[[129 134 135 135 103 126 128 129 116 127 129 131 128]
 [134 126 131 123 103 129 129 122 120 133 120 130 127]
 [132 131 125 126 103 124 126 133 127 116 128 134 132]]
|
[[129 134 132]
 [134 126 131]
 [135 131 125]
 [135 123 126]
 [103 103 103]
 [126 129 124]
 [128 129 126]
 [129 122 133]
 [116 120 127]
 [127 133 116]
 [129 120 128]
 [131 130 134]
 [128 127 132]]

[[129 130 124 131 139 125 135 131 128 130 117]
 [106 104 122 136 126 124 140 124 123 104 118]
 [150 152 134 120 110 107 116 109 116 150 146]]
|
[[129 106 150]
 [130 104 152]
 [124 122 134]
 [131 136 120]
 [139 126 110]
 [125 124 107]
 [135 140 116]
 [131 124 109]
 [128 123 116]
 [130 104 150]
 [117 118 146]]

[[128 127 127 126 128]
 [128 123 126 125 128]
 [128 131 123 123 128]
 [128 127 130 117 128]
 [129 120 132 107 128]
 [128 127 131 100 128]
 [128 125 145 125 128]]
|
[[128 128 128 128 129 128 128]
 [127 123 131 127 120 127 125]
 [127 126 123 130 132 131 145]
 [126 125 123 117 107 100 125]
 [128 128 128 128 128 128 128]]

[[134 134 129 135 133 108 142 135 149 134 109]
 [142 145 119 139 141 120 115 134 103 142 125]]
|
[[134 142]
 [134 145]
 [129 119]
 [135 139]
 [133 141]
 [108 120]
 [142 115]
 [135 134]
 [149 103]
 [134 142]
 [109 125]]

[[128 128 128 128 128 127 128 127 128 127 128 126 128 128 128 128]
 [132 126 132 125 126 130 131 132 131 132 126 136 128 127 133 127]
 [138 111 143 119 129 124 136 136 134 135 119 152 131 129 139 122]]
|
[[128 132 138]
 [128 126 111]
 [128 132 143]
 [128 125 119]
 [128 126 129]
 [127 130 124]
 [128 131 136]
 [127 132 136]
 [128 131 134]
 [127 132 135]
 [128 126 119]
 [126 136 152]
 [128 128 131]
 [128 127 129]
 [128 133 139]
 [128 127 122]]

[[126 140 137 132 117 157 137 125 122 131 133 127 134 127 115]
 [122 141 140 129 128 119 107 129 121 110 137 127 118 118 127]]
|
[[126 122]
 [140 141]
 [137 140]
 [132 129]
 [117 128]
 [157 119]
 [137 107]
 [125 129]
 [122 121]
 [131 110]
 [133 137]
 [127 127]
 [134 118]
 [127 118]
 [115 127]]

[[121 149 131 147 140 120 138 134 139 143]
 [121 148 126 155 129 116 127 146 131 127]]
|
[[121 121]
 [149 148]
 [131 126]
 [147 155]
 [140 129]
 [120 116]
 [138 127]
 [134 146]
 [139 131]
 [143 127]]
---
[[131 142 111 128 122 129 143 130 136 125 126 138 135 124 123]
 [137 152 143 135 153 134 150 135 113 137 115 138 130 119 115]
 [138 136 112 135 107 142 135 139 146 134 112 143 134 136 113]
 [121 139 109 120 100 119 144 122 146 115 150 118 126 133 144]]
|
[[137 152 143 135 153 134 150 135 113 137 115 138 130 119 115]
 [121 139 109 120 100 119 144 122 146 115 150 118 126 133 144]]

[[140 131 134 132 131 127 156 109]
 [115 154 132 140 119 124 139 135]
 [113 148 125 133 124 103 129 138]]
|
[[115 154 132 140 119 124 139 135]]

[[136 124 122 129 123]
 [118 145 130 126 121]
 [123 132 115 124 135]
 [133 122 128 136 126]
 [127 143 104 128 134]
 [104 140 135 137 124]
 [155 130 120 129 115]
 [130 133 132 129 144]
 [139 136 130 141 133]]
|
[[118 145 130 126 121]
 [133 122 128 136 126]
 [104 140 135 137 124]
 [130 133 132 129 144]]

[[151 113]
 [128 152]
 [122 147]]
|
[[128 152]]

[[155 140]
 [112 125]
 [138 147]
 [122 150]
 [113 111]
 [120 137]
 [127 118]]
|
[[112 125]
 [122 150]
 [120 137]]

[[130 128 129 132 151 128]
 [130 128 132 128 107 128]
 [129 128 134 128 118 128]
 [125 128 127 139 126 128]
 [129 128 124 131 153 128]
 [129 128 123 140 127 128]]
|
[[130 128 132 128 107 128]
 [125 128 127 139 126 128]
 [129 128 123 140 127 128]]

[[134 125 121 144 121 125 127 137 119 114 127 125]
 [113 121 129 128 139 125 145 140 137 118 124 117]
 [121 121 129 129 128 136 132 130 125 125 130 123]
 [109 107 135 131 128 132 146 138 129 123 132 111]
 [144 139 113 146 123 127 116 134 115 109 123 134]
 [136 132 126 129 122 135 117 122 120 130 130 134]]
|
[[113 121 129 128 139 125 145 140 137 118 124 117]
 [109 107 135 131 128 132 146 138 129 123 132 111]
 [136 132 126 129 122 135 117 122 120 130 130 134]]
---
[[127 105 119]
 [104 127 108]
 [151 114 103]
 [132 141 137]]
|
[[127 108]
 [114 103]]

[[135 128 141]
 [141 152 118]
 [132 104 145]]
|
[[152 118]
 [104 145]]

[[133 134 128 118 122]
 [149 112 137 140 120]
 [133 136 128 117 118]]
|
[[112 137]
 [136 128]]

[[126 119 141]
 [101 131 122]
 [136 154 119]
 [132 111 147]]
|
[[131 122]
 [154 119]]

[[130 142 135 134 105]
 [149 123 139 111 128]
 [146 125 106 125 115]]
|
[[123 139]
 [125 106]]

[[111 126 103 130]
 [133 128 136 127]
 [101 114 112 141]]
|
[[128 136]
 [114 112]]

[[ 99 143 143]
 [102 141 142]
 [107 138 139]]
|
[[141 142]
 [138 139]]
---
[[123 124 104 124 135 106]
 [124 130 155 123 120 151]
 [138 129 111 132 129 110]
 [129 149 132 132 111 133]
 [131 119 103 122 139 100]
 [140 142 149 137 110 150]
 [106 138 124 117 127 125]]
|
[[131 119 103 122 139 100]
 [123 124 104 124 135 106]
 [138 129 111 132 129 110]
 [124 130 155 123 120 151]
 [106 138 124 117 127 125]
 [140 142 149 137 110 150]
 [129 149 132 132 111 133]]

[[136 137 109 132 132 108 131 115 134 133 133 134 132]
 [119 117 152 124 126 152 127 144 126 126 126 121 126]
 [120 118 127 124 131 126 129 129 132 133 133 121 132]]
|
[[119 117 152 124 126 152 127 144 126 126 126 121 126]
 [120 118 127 124 131 126 129 129 132 133 133 121 132]
 [136 137 109 132 132 108 131 115 134 133 133 134 132]]

[[127 113 121 127 141 126]
 [138 139 129 125 133 128]
 [140 120 126 142 125 106]
 [124 102 135 140 128 127]
 [136 130 130 127 132 124]
 [119 147 122 140 129 147]
 [120 143 125 117 128 138]]
|
[[124 102 135 140 128 127]
 [127 113 121 127 141 126]
 [140 120 126 142 125 106]
 [136 130 130 127 132 124]
 [138 139 129 125 133 128]
 [120 143 125 117 128 138]
 [119 147 122 140 129 147]]

[[147 149]
 [110 150]
 [112 147]
 [109 110]]
|
[[109 110]
 [112 147]
 [147 149]
 [110 150]]

[[145 123 158]
 [101 147 103]
 [102 153 118]
 [135 108 110]
 [152 113 154]
 [136 144 143]
 [105 119 116]
 [153 107 144]
 [120 149 120]
 [102 131 127]
 [133 109 151]]
|
[[153 107 144]
 [135 108 110]
 [133 109 151]
 [152 113 154]
 [105 119 116]
 [145 123 158]
 [102 131 127]
 [136 144 143]
 [101 147 103]
 [120 149 120]
 [102 153 118]]

[[133 136 142 111 126 129 137 129 129 128]
 [129  98 116 103 127 127 155 140 126 114]
 [121 123 143 117 104 111 120 133 118 125]
 [127 127 139 136 135 141 141 132 146 126]
 [120 126 139 120 104 111 123 132 121 127]]
|
[[129  98 116 103 127 127 155 140 126 114]
 [121 123 143 117 104 111 120 133 118 125]
 [120 126 139 120 104 111 123 132 121 127]
 [127 127 139 136 135 141 141 132 146 126]
 [133 136 142 111 126 129 137 129 129 128]]

[[109 125 135 115 102 124 128 118 136 131 125 121 140 123 120 130]
 [137 121 132 155 144 110 128 128 128 136 131 129 118 107 125 122]
 [122 157 120 120 134 128 124 124 132 132 131 110 135 127 131 129]]
|
[[137 121 132 155 144 110 128 128 128 136 131 129 118 107 125 122]
 [109 125 135 115 102 124 128 118 136 131 125 121 140 123 120 130]
 [122 157 120 120 134 128 124 124 132 132 131 110 135 127 131 129]]

[[133 143 147 106  99 113 105 114 138]
 [149 109 117 114 146 102 151 102 155]
 [101 147 138 132 123 140 112 137 109]
 [147 127 148 124 142 112 137 109 146]
 [111 145 140 119 106 131 123 128 111]
 [148 107 141 107 147 100 153 102 151]
 [150 150 145 137 122 130 108 125 109]]
|
[[148 107 141 107 147 100 153 102 151]
 [149 109 117 114 146 102 151 102 155]
 [147 127 148 124 142 112 137 109 146]
 [133 143 147 106  99 113 105 114 138]
 [111 145 140 119 106 131 123 128 111]
 [101 147 138 132 123 140 112 137 109]
 [150 150 145 137 122 130 108 125 109]]
